Every row has a hidden score from 0 to 40. What is each row's score? 20 is about the middle. The score is a weighted sum of the row's numbers plus the product of two more (or one squared), each taken from its middle value.
[0.22 0.12 0.12 0.11 -0.56 -0.25 -0.19 -0.21 0.26 0.29 0.46 0.36
 -0.46 -0.41 0.31 -0.30] ~ 23
[0.17 -0.52 0.21 0.78 1.18 1.53 0.05 -2.10 -2.47 -2.43 -1.43 0.41
 2.11 1.83 1.90 0.82] ~ 20
[0.43 0.23 -0.12 0.03 -0.92 -0.06 0.09 0.44 0.48 0.54 -0.48 -0.13
 -0.71 -0.56 0.02 0.23] ~ 21
[-0.36 -0.65 -0.59 0.36 0.66 0.62 -0.07 -1.37 -2.08 -1.47 -0.85 0.54
 2.17 1.70 1.07 0.31] ~ 16
[-0.42 -0.43 0.04 0.57 1.62 0.86 -0.06 -1.64 -2.44 -2.35 -0.89 0.21
 1.50 1.70 1.49 0.72] ~ 23
[0.30 0.38 -0.46 -0.38 -0.18 -0.12 1.55 0.49 0.30 0.02 -0.15 -0.47
 -0.42 -0.08 0.03 0.47] ~ 16
[-0.50 0.38 0.57 0.39 -0.28 -0.37 -0.09 0.62 0.73 0.98 0.95 0.10
 -1.12 -1.15 -1.61 -0.98] ~ 20
[0.39 0.26 -0.12 0.02 -0.28 0.64 0.86 0.24 -0.41 3.00 -1.10 -0.72
 -0.43 -0.06 0.80 0.63] ~ 38
[-0.11 -0.55 0.06 0.41 1.02 0.55 0.40 -0.63 -1.26 -1.41 -1.44 -0.19
 0.46 1.25 1.27 0.63] ~ 23
[0.51 0.28 -0.11 -0.76 -0.70 0.17 0.44 0.20 0.50 0.56 -0.69 -0.90
 -0.98 -0.41 0.16 -0.03] ~ 22
[-1.02 -0.09 0.45 1.10 -0.16 -0.49 -0.46 -0.39 0.12 1.15 1.30 4.15
 0.69 -0.32 -1.45 -1.65] ~ 15
[-0.87 -0.24 0.26 0.28 0.04 -0.36 -0.43 0.15 0.56 0.69 1.06 0.66
 -0.52 4.29 -1.06 -1.11] ~ 28
[-0.61 -0.12 -2.18 0.14 0.14 0.33 -0.95 -0.33 0.21 1.13 1.21 1.36
 0.13 -0.53 -1.20 -1.45] ~ 15
[-1.32 -0.37 -0.25 -0.10 0.37 4.34 -0.57 -0.22 0.21 0.72 1.28 0.83
 0.68 -0.10 -0.62 -1.31] ~ 14
[-0.56 -0.26 0.86 1.06 0.84 -0.24 -1.69 -2.58 -2.54 -0.96 0.33 2.11
 2.70 1.97 0.47 0.01] ~ 20
[-0.16 0.57 0.98 0.12 0.10 0.03 -0.35 0.02 0.76 1.06 0.85 0.44
 -0.81 -1.46 -2.06 -0.32] ~ 17
[0.67 0.15 0.87 0.24 -0.30 0.12 0.29 0.36 0.97 0.35 0.38 -0.58
 -1.03 -0.75 -0.96 -0.10] ~ 23
[-0.13 0.29 0.21 0.93 -0.16 0.46 0.15 0.30 0.04 0.73 0.59 0.50
 0.05 -0.57 -0.47 -0.66] ~ 19
[0.16 -0.10 -0.05 -0.24 -0.30 -0.33 0.50 0.03 0.17 0.49 0.42 0.25
 0.07 -0.19 -0.45 0.04] ~ 18
[-0.02 -0.45 0.12 -0.01 -0.52 0.14 -0.65 0.24 0.46 0.30 0.03 0.30
 0.22 -0.43 -0.24 -0.77] ~ 21
[-0.22 -0.21 0.70 1.18 1.09 0.06 -1.70 -2.52 -2.73 -1.79 -0.07 1.21
 2.03 2.29 1.11 0.12] ~ 24
[-0.41 -0.07 0.74 -0.21 -0.25 -0.38 0.00 0.11 0.46 0.53 0.43 -0.33
 -0.37 -0.44 -0.68 -0.29] ~ 21
[-0.26 -0.69 -0.85 -0.20 0.57 1.28 -0.09 -0.36 -1.19 -0.96 -0.76 0.19
 0.68 1.54 1.27 0.24] ~ 20
[-0.32 -0.62 0.03 0.25 1.26 0.72 -1.00 -1.57 -1.65 -1.54 -0.45 0.71
 1.95 1.55 1.62 0.15] ~ 21
[-0.55 0.30 -0.01 -0.27 0.00 -0.61 -0.16 -0.10 0.63 0.57 0.56 0.50
 -0.11 -1.14 -0.82 -0.83] ~ 19
[-0.19 0.11 0.34 0.83 -0.01 -0.16 -0.27 0.49 0.92 1.14 0.89 0.16
 -0.02 -0.87 -1.26 -0.69] ~ 19
[0.27 0.04 -0.37 -0.06 -0.19 0.16 0.15 0.39 0.24 0.29 -0.15 -1.08
 -0.30 -0.40 0.04 0.05] ~ 20
[-0.03 -0.25 -0.98 0.12 -0.29 0.56 0.67 -0.36 -1.66 -1.56 -1.68 -0.65
 0.33 1.34 1.52 1.03] ~ 21
[-0.91 -0.29 0.53 -0.02 -0.04 -0.67 -0.46 -0.46 -0.10 0.83 0.97 0.58
 0.15 -0.50 -0.87 -1.48] ~ 21
[-0.46 -0.45 0.06 -0.20 -0.38 -0.51 -0.19 -0.05 0.38 0.44 0.66 0.58
 0.27 -0.18 -0.92 -0.71] ~ 19
[0.03 -0.85 -0.75 0.15 0.45 0.84 0.91 -0.23 -0.55 -1.19 -1.09 -0.85
 0.38 0.99 1.12 0.87] ~ 22
[-0.35 0.03 0.12 0.00 -0.35 -0.51 -0.21 0.28 0.31 0.62 0.45 0.21
 0.21 -0.54 1.29 -0.46] ~ 28
[0.08 -0.30 0.22 -0.05 -0.48 -0.66 0.03 0.46 0.56 0.75 0.35 -0.32
 -1.04 -0.60 -0.63 -0.26] ~ 22
[0.40 0.19 -0.11 -0.16 -0.15 0.76 0.55 0.50 0.26 -0.15 -0.59 -0.41
 -1.63 0.11 0.47 0.13] ~ 25
[0.48 -0.05 -0.22 -0.46 -0.73 0.11 -0.56 0.49 -0.08 -0.48 -0.13 0.00
 0.17 -0.22 0.45 0.43] ~ 19
[-0.08 -0.56 -0.76 1.34 1.29 1.22 0.14 -1.33 -1.97 -1.98 -1.49 -0.18
 1.80 2.02 1.56 1.09] ~ 23
[0.05 0.04 -0.66 -0.19 0.07 -0.28 -0.01 -0.12 0.33 0.54 -0.07 -0.44
 -0.89 -0.17 0.09 0.26] ~ 23
[-0.88 0.33 0.67 0.55 0.21 0.07 0.41 -0.05 0.93 1.08 0.89 0.70
 -0.55 -1.25 -1.23 -1.49] ~ 21
[0.23 0.34 0.58 -0.16 -0.58 -0.03 0.30 0.39 0.54 0.36 0.26 0.02
 -0.47 -0.96 -0.99 -0.34] ~ 17
[0.57 0.17 0.48 -0.18 -0.28 -0.44 -0.01 0.42 0.68 0.59 0.23 -0.21
 -0.33 -0.17 -0.19 -0.20] ~ 22
[-0.39 0.00 -0.46 -0.08 -0.59 0.00 -0.57 0.16 0.51 0.25 0.84 0.15
 -0.47 -0.08 -0.91 -0.19] ~ 17
[-0.06 0.08 0.22 -0.42 -0.18 0.85 0.98 -0.01 -0.61 -0.91 -0.69 -0.75
 0.17 0.50 1.19 1.08] ~ 21
[-0.45 -0.17 0.16 -0.09 -0.54 -0.30 0.23 -0.02 0.07 0.22 0.33 0.45
 0.12 -0.13 0.01 0.08] ~ 21
[0.12 0.33 0.90 -0.52 -0.27 -0.13 0.36 0.68 0.31 0.34 -0.27 0.13
 -0.45 -0.29 0.41 0.24] ~ 21
[0.73 -0.20 2.61 -0.85 -0.17 0.48 0.59 0.20 -0.02 -0.60 -0.78 -1.06
 -0.87 -0.38 0.46 0.94] ~ 26
[-0.18 0.68 0.46 0.36 -0.48 0.11 -0.57 0.89 0.46 0.60 0.57 0.33
 -0.69 -0.86 -0.54 0.09] ~ 20
[0.14 -0.28 -0.63 0.04 0.41 2.79 1.00 0.50 -0.81 -1.41 -1.20 -0.98
 -0.29 0.99 1.58 0.86] ~ 28
[0.45 0.75 -3.49 -0.30 -0.66 0.07 0.44 0.45 1.03 0.31 0.39 -0.72
 -0.49 -1.10 -0.08 0.17] ~ 13
[-0.31 0.03 -0.68 -0.02 -0.46 -0.73 0.57 0.28 0.06 0.25 0.06 -0.29
 -0.18 0.05 -0.62 -0.02] ~ 17
[0.08 0.41 -0.83 -0.11 0.39 1.44 0.74 -0.37 -0.83 -1.58 -1.27 -0.90
 0.58 0.96 1.01 1.06] ~ 18
[0.29 0.66 -0.35 -0.32 -0.28 0.44 -0.06 0.08 0.56 0.53 -0.14 -0.28
 -0.09 -0.55 -0.27 0.10] ~ 18
[-0.28 0.18 -0.18 -0.03 -0.17 -0.06 -0.56 0.03 0.38 0.86 0.72 0.17
 -0.11 0.09 -0.70 -0.51] ~ 20
[-0.52 -0.29 0.11 0.46 -0.13 -0.55 0.01 0.10 0.31 0.64 1.15 0.73
 0.61 -0.53 -1.36 -1.31] ~ 16
[-0.31 0.04 0.67 0.40 0.18 -0.50 -0.19 0.21 0.66 1.28 0.48 0.02
 -0.57 -0.98 -1.13 -0.94] ~ 22
[-2.33 -1.30 -0.06 0.65 0.89 0.41 -1.03 -0.22 0.05 1.04 1.58 1.67
 0.98 0.33 -1.57 -2.49] ~ 20
[0.18 0.21 -0.04 0.09 -0.57 -0.03 -0.22 0.21 0.58 0.49 0.36 -0.04
 -0.64 -0.35 -0.37 -0.16] ~ 21
[-0.11 -0.69 -0.70 -0.26 0.69 0.59 0.11 -0.48 -1.59 -1.42 -1.44 -0.41
 1.34 1.16 1.01 0.90] ~ 16
[0.34 0.35 5.89 -0.10 -0.33 -0.55 -0.28 0.25 0.42 0.42 0.22 0.08
 0.20 -0.88 -0.38 0.17] ~ 29
[-0.54 0.08 0.11 0.21 0.73 0.74 -0.08 -1.54 -2.74 -1.55 -0.82 0.26
 1.45 2.02 1.87 0.09] ~ 21
[0.08 -1.05 -0.40 0.14 0.88 1.09 0.27 -0.80 -1.08 -1.61 -0.99 -0.02
 0.93 0.83 1.58 0.39] ~ 20
[-0.62 -0.21 0.26 0.23 -0.15 -0.33 -0.16 -0.48 0.23 1.02 0.50 0.91
 0.11 -0.57 -1.11 -1.07] ~ 19
[-0.08 0.27 -0.17 0.27 -0.24 -0.67 -0.18 0.29 0.51 0.92 0.70 0.25
 -0.95 -0.71 -0.37 -0.52] ~ 22
[0.13 0.39 0.40 0.16 -0.08 0.01 0.20 0.51 0.90 1.26 0.68 -0.22
 -0.66 -1.54 -0.67 -0.41] ~ 20
[-0.16 -0.88 0.11 0.65 1.42 0.94 -0.81 -1.99 -2.52 -2.15 4.26 0.10
 2.05 2.23 2.08 0.68] ~ 4
[0.15 -0.01 -0.53 0.50 0.16 0.69 0.52 -0.17 -0.12 -0.85 -0.66 -0.62
 0.20 0.64 1.00 0.66] ~ 23
[-0.04 -0.05 -0.57 -0.67 -0.53 -0.07 0.30 0.50 0.32 0.34 -0.19 -0.85
 -0.22 0.40 0.65 0.65] ~ 24
[0.73 0.08 -0.49 -0.88 -0.31 -0.12 0.14 0.12 0.85 0.06 -0.57 -0.53
 -0.14 -0.44 0.31 0.14] ~ 20
[-0.14 0.23 0.00 -0.68 -0.61 0.12 0.10 0.10 0.93 0.08 0.48 -0.29
 -0.22 -0.25 -0.21 -0.07] ~ 20
[0.55 -0.33 -0.76 -0.15 0.63 0.54 0.77 0.35 -0.10 -0.69 -1.16 -0.57
 0.40 0.40 1.14 0.80] ~ 17
[-0.15 0.01 -0.23 0.54 0.13 -0.08 -0.43 0.08 0.58 0.03 0.39 0.73
 -0.44 -0.57 -0.72 -0.56] ~ 22
[-2.64 -1.53 -0.34 0.50 0.75 0.49 -0.29 -0.61 0.08 1.13 1.84 1.96
 1.35 -0.14 -0.96 -2.28] ~ 19
[-0.01 0.22 0.02 -0.63 -0.06 -0.29 -0.06 -0.31 0.38 0.84 0.48 0.52
 -0.22 -0.84 -0.36 -0.27] ~ 21
[0.55 -0.23 -0.08 -0.52 -0.46 -0.07 0.04 0.50 0.75 0.26 0.29 -0.45
 -0.38 -0.84 -0.41 0.04] ~ 18
[0.77 -0.06 -0.28 -0.78 0.19 0.68 0.20 0.28 -0.02 -0.10 -0.14 0.22
 -0.02 -0.32 0.48 -0.14] ~ 16
[0.27 -0.03 -0.17 -0.40 -0.43 -0.30 -0.23 0.54 0.85 0.21 0.00 0.18
 -0.83 -0.28 -0.08 -0.20] ~ 22
[-0.04 0.68 0.09 0.08 -0.53 -0.35 1.72 0.12 0.48 0.65 0.20 0.12
 -0.23 -0.75 -0.56 -0.31] ~ 16
[-0.16 0.00 0.09 -0.44 -0.07 -0.01 -0.24 0.27 0.36 0.50 0.18 0.26
 -0.01 0.10 -0.45 0.41] ~ 20
[-0.09 0.06 0.16 -0.53 0.02 -0.33 -5.04 0.04 0.30 0.38 0.56 -0.07
 -0.60 -1.02 -0.54 -0.46] ~ 24
[-0.55 0.03 -0.05 0.21 0.09 0.06 -0.35 0.24 0.53 0.85 1.08 0.87
 -0.04 -0.92 -0.74 -1.20] ~ 19
[0.07 0.11 -0.02 -0.16 -0.62 0.48 0.20 -0.03 -0.12 0.11 -0.05 0.09
 -0.23 -0.24 0.09 0.06] ~ 19
[0.42 0.92 0.16 -1.10 0.03 -0.20 0.80 0.27 0.79 0.54 0.04 -0.41
 -0.71 -0.83 0.03 0.42] ~ 19
[0.34 0.55 0.12 -0.47 -0.20 0.43 0.66 0.39 0.06 -0.49 -0.68 -0.47
 -0.33 -0.15 0.80 0.76] ~ 20
[0.16 0.14 -0.37 0.02 -0.19 0.15 -0.02 0.93 0.57 0.39 -0.49 -0.22
 -0.74 -0.28 -0.05 0.65] ~ 21
[0.37 0.70 0.09 -0.07 -0.67 -1.31 0.46 0.52 0.68 0.78 0.22 -0.08
 -0.27 -0.62 -0.74 -0.28] ~ 19
[-0.39 -0.63 -0.31 0.31 1.05 1.06 0.20 -0.81 -1.38 -1.50 -1.44 -0.01
 0.48 1.29 0.96 0.53] ~ 23
[-0.19 0.23 -0.35 -0.28 -0.13 0.25 -0.11 -0.04 0.26 0.38 -0.18 -0.10
 -0.55 0.00 -0.55 0.34] ~ 19
[-0.74 0.03 -0.04 1.01 1.06 0.16 -0.75 -2.01 -1.89 -2.18 -0.64 0.81
 2.12 1.72 1.28 0.39] ~ 23
[0.57 -0.13 -0.41 -0.09 0.00 0.27 1.17 0.35 -0.31 -0.76 -0.90 -1.03
 -0.47 -0.27 0.57 0.66] ~ 19
[-0.07 -0.11 -0.05 -0.26 -0.35 0.83 0.68 0.09 0.18 -0.59 -0.97 -0.55
 -0.04 0.58 0.96 0.70] ~ 23
[0.82 0.10 0.09 -0.25 -0.40 0.91 0.66 0.83 -0.10 -0.23 -1.23 -0.96
 -0.93 0.13 0.79 1.51] ~ 22
[0.64 0.27 -0.32 -0.91 -0.46 0.46 0.27 0.31 0.46 0.46 -0.72 -0.87
 -0.62 -0.63 0.27 0.78] ~ 21
[0.11 0.11 -0.17 -0.32 -0.18 -0.03 -0.11 -0.01 0.47 0.17 -0.13 -0.54
 -0.55 -0.51 0.52 0.36] ~ 23
[0.54 -0.77 -0.52 -0.01 -0.03 0.53 1.35 0.02 -0.61 -0.95 -0.92 -0.37
 0.34 0.92 1.38 1.08] ~ 18
[-3.14 -2.50 -1.36 0.53 1.36 1.08 0.18 -0.34 -0.55 0.39 1.92 2.26
 1.91 0.64 -1.14 -2.25] ~ 15
[-0.83 -0.23 0.19 0.59 0.22 -0.15 -0.80 0.12 0.23 0.98 1.28 1.05
 0.44 -0.27 -1.30 -1.25] ~ 18
[0.59 0.19 -0.19 -0.22 -0.41 -0.19 0.56 0.25 0.27 0.22 0.29 0.17
 -0.63 -0.61 -0.71 -0.20] ~ 16
[0.33 0.10 -0.33 -0.25 -0.34 0.51 0.31 0.27 0.05 0.28 -0.21 -0.42
 -0.91 -0.01 2.84 0.29] ~ 31
[0.82 0.28 -0.17 -0.66 0.07 -0.05 0.56 0.45 4.62 0.13 -0.39 -0.67
 -0.01 -0.61 0.23 0.58] ~ 14
[-0.24 0.09 -0.24 -0.32 -0.11 0.03 -0.26 0.40 0.30 0.33 0.39 0.06
 0.23 -0.08 -0.49 0.00] ~ 18
[-0.12 0.13 0.22 -0.39 -0.59 0.00 0.60 0.14 0.07 0.08 0.10 -0.04
 -0.14 0.40 0.46 0.15] ~ 21
[-0.72 -0.21 0.06 1.06 0.75 1.01 -0.67 -1.34 -2.08 -1.60 -0.77 0.62
 1.35 1.48 1.35 0.64] ~ 26
[-0.09 -0.18 -0.77 -0.19 -0.23 0.28 0.29 0.25 -0.60 -0.87 -0.74 -0.32
 0.55 0.78 1.30 1.14] ~ 20
[-0.28 -0.39 0.09 1.15 0.59 -1.09 -1.31 -1.79 -2.15 -1.89 -0.12 1.49
 2.23 2.05 1.17 0.00] ~ 22
[0.18 -0.04 -0.95 -0.81 0.63 0.76 0.60 0.08 -0.97 -1.19 -0.92 -0.25
 0.50 1.44 1.54 1.30] ~ 17
[-0.32 -0.77 0.00 0.38 1.13 1.25 0.67 -1.28 -2.14 -2.24 -1.84 -0.18
 0.98 2.06 1.79 0.80] ~ 24
[-0.05 0.52 1.15 0.63 0.16 -0.65 -0.28 0.10 0.50 1.27 0.70 0.05
 0.07 -0.96 -1.20 -0.60] ~ 20
[0.47 0.80 0.37 -0.37 -0.03 -0.20 -0.26 -0.17 0.75 0.34 0.18 -0.20
 -0.55 -0.79 -0.50 0.01] ~ 20
[-0.14 -0.65 0.43 0.66 0.67 0.87 -0.77 -1.71 -1.65 -1.59 -1.00 0.98
 1.44 1.30 1.07 0.70] ~ 22
[0.48 0.46 0.33 -0.26 -0.61 -0.21 0.01 0.22 0.98 0.11 -0.30 -0.08
 -1.06 -0.86 -0.94 -0.07] ~ 20
[0.42 -0.22 -0.40 -0.10 -0.15 -0.34 -0.42 0.07 0.27 0.57 0.11 -0.13
 0.09 -0.01 -0.64 -0.03] ~ 20
[0.46 0.59 0.30 -0.29 -0.52 0.24 0.84 0.68 1.00 0.20 -0.60 -0.67
 -1.52 -0.75 -0.25 0.71] ~ 22
[-0.95 0.66 0.87 0.52 -0.46 0.18 -0.65 -0.02 0.60 1.02 1.10 0.32
 0.02 -0.55 -0.16 -1.25] ~ 24
[0.43 0.05 0.10 -0.45 -0.29 0.12 -0.09 0.47 0.51 -0.08 0.11 -0.44
 -0.95 -0.76 -0.29 0.42] ~ 20
[0.26 0.23 -1.06 -0.68 -0.14 0.43 0.32 0.07 -0.22 -4.07 -0.63 -0.69
 0.25 0.27 0.64 0.93] ~ 29
[0.95 -0.15 -0.82 -0.64 0.58 0.74 1.12 0.46 0.23 -1.08 -1.14 -0.56
 -0.60 0.34 0.98 0.98] ~ 15
[0.20 -0.28 -0.25 -0.62 -0.35 0.41 0.73 0.53 -0.11 -0.38 -0.72 -0.59
 -0.55 0.39 0.58 0.92] ~ 20
[-0.02 0.38 -0.12 0.02 -0.46 -0.09 0.80 0.72 0.64 0.59 -0.48 -0.41
 -0.61 -0.97 -0.18 0.26] ~ 19
[-0.36 -0.29 -0.09 -0.06 -0.37 0.44 0.50 0.33 0.37 0.33 -0.54 -0.18
 -0.08 -0.46 0.16 0.35] ~ 21
[-0.31 0.52 0.73 -0.22 -0.33 -0.39 -0.36 -0.22 0.43 0.39 0.21 0.16
 0.09 -0.38 -0.79 -0.43] ~ 20
[0.17 -0.72 -0.34 -0.26 0.57 0.93 0.54 -0.23 -0.48 -1.24 -1.07 -0.89
 0.29 0.85 1.24 0.94] ~ 22
[0.01 -0.35 -0.08 -0.38 -0.49 0.08 0.10 -0.20 0.36 0.17 0.66 0.35
 0.57 0.43 0.17 3.12] ~ 18
[-0.56 -0.29 0.71 0.92 0.78 -0.20 -1.73 -2.97 -2.75 -1.01 0.26 1.38
 2.19 1.75 0.75 0.04] ~ 22
[-0.01 1.18 -0.24 -0.18 -0.18 -0.16 0.32 0.60 0.89 0.59 0.33 -2.30
 -1.19 -1.19 -2.43 -0.24] ~ 8
[0.22 0.31 -0.02 -0.62 -0.44 0.16 -0.07 0.76 0.75 0.06 3.57 0.06
 -0.34 0.01 -0.28 0.50] ~ 6
[-0.86 -0.91 -0.28 0.94 0.61 0.23 -0.81 -1.56 -1.96 -1.16 0.16 0.85
 1.60 1.47 1.13 0.25] ~ 23
[0.13 0.35 0.09 0.07 -0.17 -0.72 -0.18 -0.40 0.51 0.66 0.83 0.41
 -0.47 -0.46 -0.51 -0.05] ~ 21
[-0.37 -0.35 0.34 0.18 0.53 -0.28 0.00 -0.07 0.20 0.88 1.05 0.89
 0.32 -0.64 -0.76 -1.35] ~ 19
[0.48 -0.15 -0.20 -0.44 -0.65 0.18 0.30 0.52 0.55 0.61 -0.15 -0.27
 -0.02 -0.76 -0.45 0.43] ~ 17
[0.23 0.02 -0.25 -0.16 -0.58 0.74 1.06 0.07 -0.58 -0.57 -1.37 -0.75
 -0.02 0.53 1.03 0.97] ~ 20
[-0.39 -0.35 0.48 0.11 -0.17 -0.21 -0.43 0.67 0.68 0.91 1.17 0.68
 -0.52 -1.63 -1.42 -1.58] ~ 18
[-3.17 -1.46 -0.28 1.24 2.34 0.53 -0.22 -0.17 0.28 1.14 2.18 2.59
 1.37 -0.85 -2.88 -3.67] ~ 16
[-1.42 0.07 0.69 1.07 0.23 -0.21 -0.44 -0.07 0.42 0.81 1.45 1.21
 -0.14 -1.28 -1.84 -1.82] ~ 22
[-0.03 0.08 -0.41 -0.28 -0.44 0.02 -2.26 0.16 0.09 0.50 0.22 -0.09
 -0.69 -0.09 -0.16 0.09] ~ 23
[-0.86 0.36 -0.07 0.57 -0.53 -0.60 -0.55 -0.35 0.29 0.71 0.91 0.33
 -0.24 -0.12 -0.98 -0.30] ~ 19
[0.63 -0.32 -0.74 -0.66 0.17 0.56 1.85 0.40 0.04 -0.45 -1.11 -1.44
 -0.56 0.33 0.74 1.03] ~ 17
[0.37 0.34 0.11 -0.02 -0.27 0.05 -0.25 0.45 0.24 0.24 0.31 -0.03
 -0.61 -0.15 -0.05 0.06] ~ 21
[-0.23 0.47 0.00 -0.01 -0.84 -0.23 0.15 0.20 0.34 0.59 0.45 0.52
 -0.14 -0.11 -0.19 -0.16] ~ 20
[0.93 0.05 -0.79 -0.20 -0.41 0.31 0.70 0.86 0.71 -0.22 -0.85 -1.10
 -1.44 -0.21 -0.09 1.29] ~ 21
[0.25 -0.43 -0.40 -0.02 0.10 0.54 0.64 0.05 -0.73 -0.64 -0.58 -0.52
 0.23 0.57 1.07 0.54] ~ 20
[0.17 0.45 0.04 -0.60 -0.23 0.13 0.32 0.55 0.47 0.57 0.08 -0.40
 -0.07 -0.34 -0.23 0.36] ~ 19
[0.97 0.19 -0.34 -0.88 -0.22 0.38 0.81 0.34 -0.40 0.09 -0.24 -0.97
 -0.60 0.17 0.42 0.42] ~ 18
[0.42 -0.20 -0.16 -0.10 0.10 -3.13 -0.02 -0.39 0.97 0.71 0.07 0.11
 -0.24 -0.61 -0.36 -0.65] ~ 26
[0.23 0.50 -0.39 -0.30 -0.64 -0.12 0.38 0.24 0.37 0.34 -0.15 -0.48
 -0.21 -0.03 -0.07 0.53] ~ 19
[0.14 -0.12 -0.33 0.62 0.30 1.02 -0.08 -1.44 -1.97 -1.54 -0.79 0.38
 1.73 1.76 1.54 0.39] ~ 19
[0.74 -0.41 -0.18 0.38 0.73 1.40 1.31 0.98 -0.71 -1.12 -1.92 -1.06
 -0.53 0.66 1.45 1.54] ~ 24
[-0.04 0.12 -0.32 -0.13 -0.15 -0.89 -0.17 -0.17 0.54 0.47 0.37 0.14
 0.09 -0.50 -0.05 -0.42] ~ 23
[-0.07 -0.05 -0.79 0.32 0.11 1.07 0.86 -0.31 -1.04 -1.52 -0.78 -0.44
 0.72 1.21 1.27 1.04] ~ 20
[0.09 0.06 0.11 -0.05 -0.20 -0.32 -0.04 -0.11 0.40 0.50 0.38 0.04
 0.40 -0.29 -0.42 -0.19] ~ 20
[-0.13 -0.07 0.31 -0.13 -1.92 -0.38 -0.43 0.05 0.13 0.41 0.34 0.31
 -0.19 -0.29 0.17 -0.15] ~ 22
[0.97 0.28 -0.20 -0.43 0.46 0.35 0.27 0.84 0.59 -0.14 -0.82 -0.73
 -1.21 -0.50 0.21 0.92] ~ 19
[0.01 0.35 0.11 -0.36 -0.15 -0.35 0.08 -0.20 1.00 0.38 -0.54 -0.59
 -0.92 -0.43 0.16 0.09] ~ 24
[-0.40 -0.35 0.49 0.91 0.36 -0.10 -0.38 0.26 1.27 1.29 1.13 0.34
 -0.49 -1.66 -1.56 -1.66] ~ 22
[0.01 0.03 0.34 -0.06 0.12 -0.53 0.14 -0.10 0.69 0.98 1.46 0.20
 -0.84 -0.79 -1.33 -0.93] ~ 18
[0.16 0.28 -0.18 -0.33 -0.83 -0.39 0.08 -0.01 0.12 0.66 0.49 0.33
 -0.57 -0.16 -0.23 -0.29] ~ 20
[0.66 0.32 0.42 -0.48 -0.92 -0.36 0.06 0.15 0.31 0.49 -0.02 0.28
 -0.36 -0.65 -0.12 0.22] ~ 20
[-0.03 -0.26 -0.29 -0.09 -0.15 -0.21 0.39 -0.27 -0.01 0.58 0.67 0.42
 0.38 -0.54 -0.61 -0.55] ~ 17
[-0.93 -0.09 -0.04 -0.32 -0.20 -0.44 -0.22 -0.30 -0.11 0.93 1.03 0.18
 0.00 -0.23 -0.72 -0.36] ~ 18
[1.33 0.04 -0.36 -0.25 -0.12 0.69 0.71 0.36 -0.07 -0.56 -1.61 -1.00
 -0.62 0.00 0.71 1.37] ~ 18
[0.41 0.27 -0.53 -0.50 -0.48 -3.88 -0.05 -0.15 0.72 0.27 0.21 0.02
 0.02 -0.43 -0.18 -0.15] ~ 31
[-2.98 -0.62 0.76 1.65 1.09 0.60 0.14 -0.37 0.81 1.50 2.57 2.03
 0.54 -1.49 -3.28 -3.68] ~ 23
[-0.05 0.05 0.16 -0.06 -0.76 -0.44 -0.17 -0.03 0.48 0.74 0.78 0.58
 -0.41 -0.25 -0.51 -0.76] ~ 21
[0.32 -0.26 -0.93 -0.68 0.25 0.57 0.33 0.38 -0.36 -1.10 -0.40 -0.22
 -0.19 0.87 0.89 0.39] ~ 18
[0.22 0.57 0.60 -0.06 -0.69 -0.16 0.06 0.57 0.44 0.86 0.17 -0.16
 -1.24 -0.77 -0.40 0.19] ~ 22
[-0.07 0.29 1.35 1.51 0.77 -1.00 -2.41 -3.48 -2.52 -1.66 0.43 1.61
 2.49 2.44 1.11 0.35] ~ 26
[-0.40 0.10 0.68 -0.07 -0.25 -0.30 -0.07 0.01 -0.02 0.66 0.99 0.44
 -0.22 -0.66 -0.65 -0.54] ~ 19
[-0.28 0.18 0.05 -0.15 -0.83 -0.26 0.34 0.22 0.34 0.16 -0.31 -0.55
 -0.50 0.05 0.32 0.25] ~ 23
[0.25 -0.28 0.06 -0.46 -0.64 -0.45 -0.05 0.37 0.38 0.52 0.33 -0.02
 -0.25 -0.34 -0.19 -0.31] ~ 21
[0.04 0.49 0.49 0.04 -0.43 0.36 0.29 0.39 0.29 0.35 -0.14 -0.96
 1.89 -0.50 0.24 0.54] ~ 19
[0.44 0.69 0.35 -0.26 -0.44 -0.10 -0.11 0.50 0.60 0.81 -0.22 -0.21
 -0.30 -0.52 -0.60 -1.00] ~ 19
[-0.60 -0.98 -0.30 1.00 1.19 1.26 -0.19 -1.33 -2.43 -2.29 -1.88 0.13
 1.85 2.42 2.37 1.04] ~ 26
[0.65 0.21 0.57 -0.92 -0.52 0.73 0.39 0.92 0.18 -0.36 -1.04 -0.83
 -0.65 -0.16 0.72 0.61] ~ 20
[0.42 -0.26 -0.19 -0.34 -0.67 -0.22 0.35 2.61 0.50 0.11 0.38 0.06
 0.24 0.04 0.27 -0.11] ~ 18
[-0.33 0.12 -0.33 -0.32 -0.31 -0.34 -0.48 -0.10 -0.14 0.59 0.30 0.27
 0.57 0.30 0.08 -0.21] ~ 23
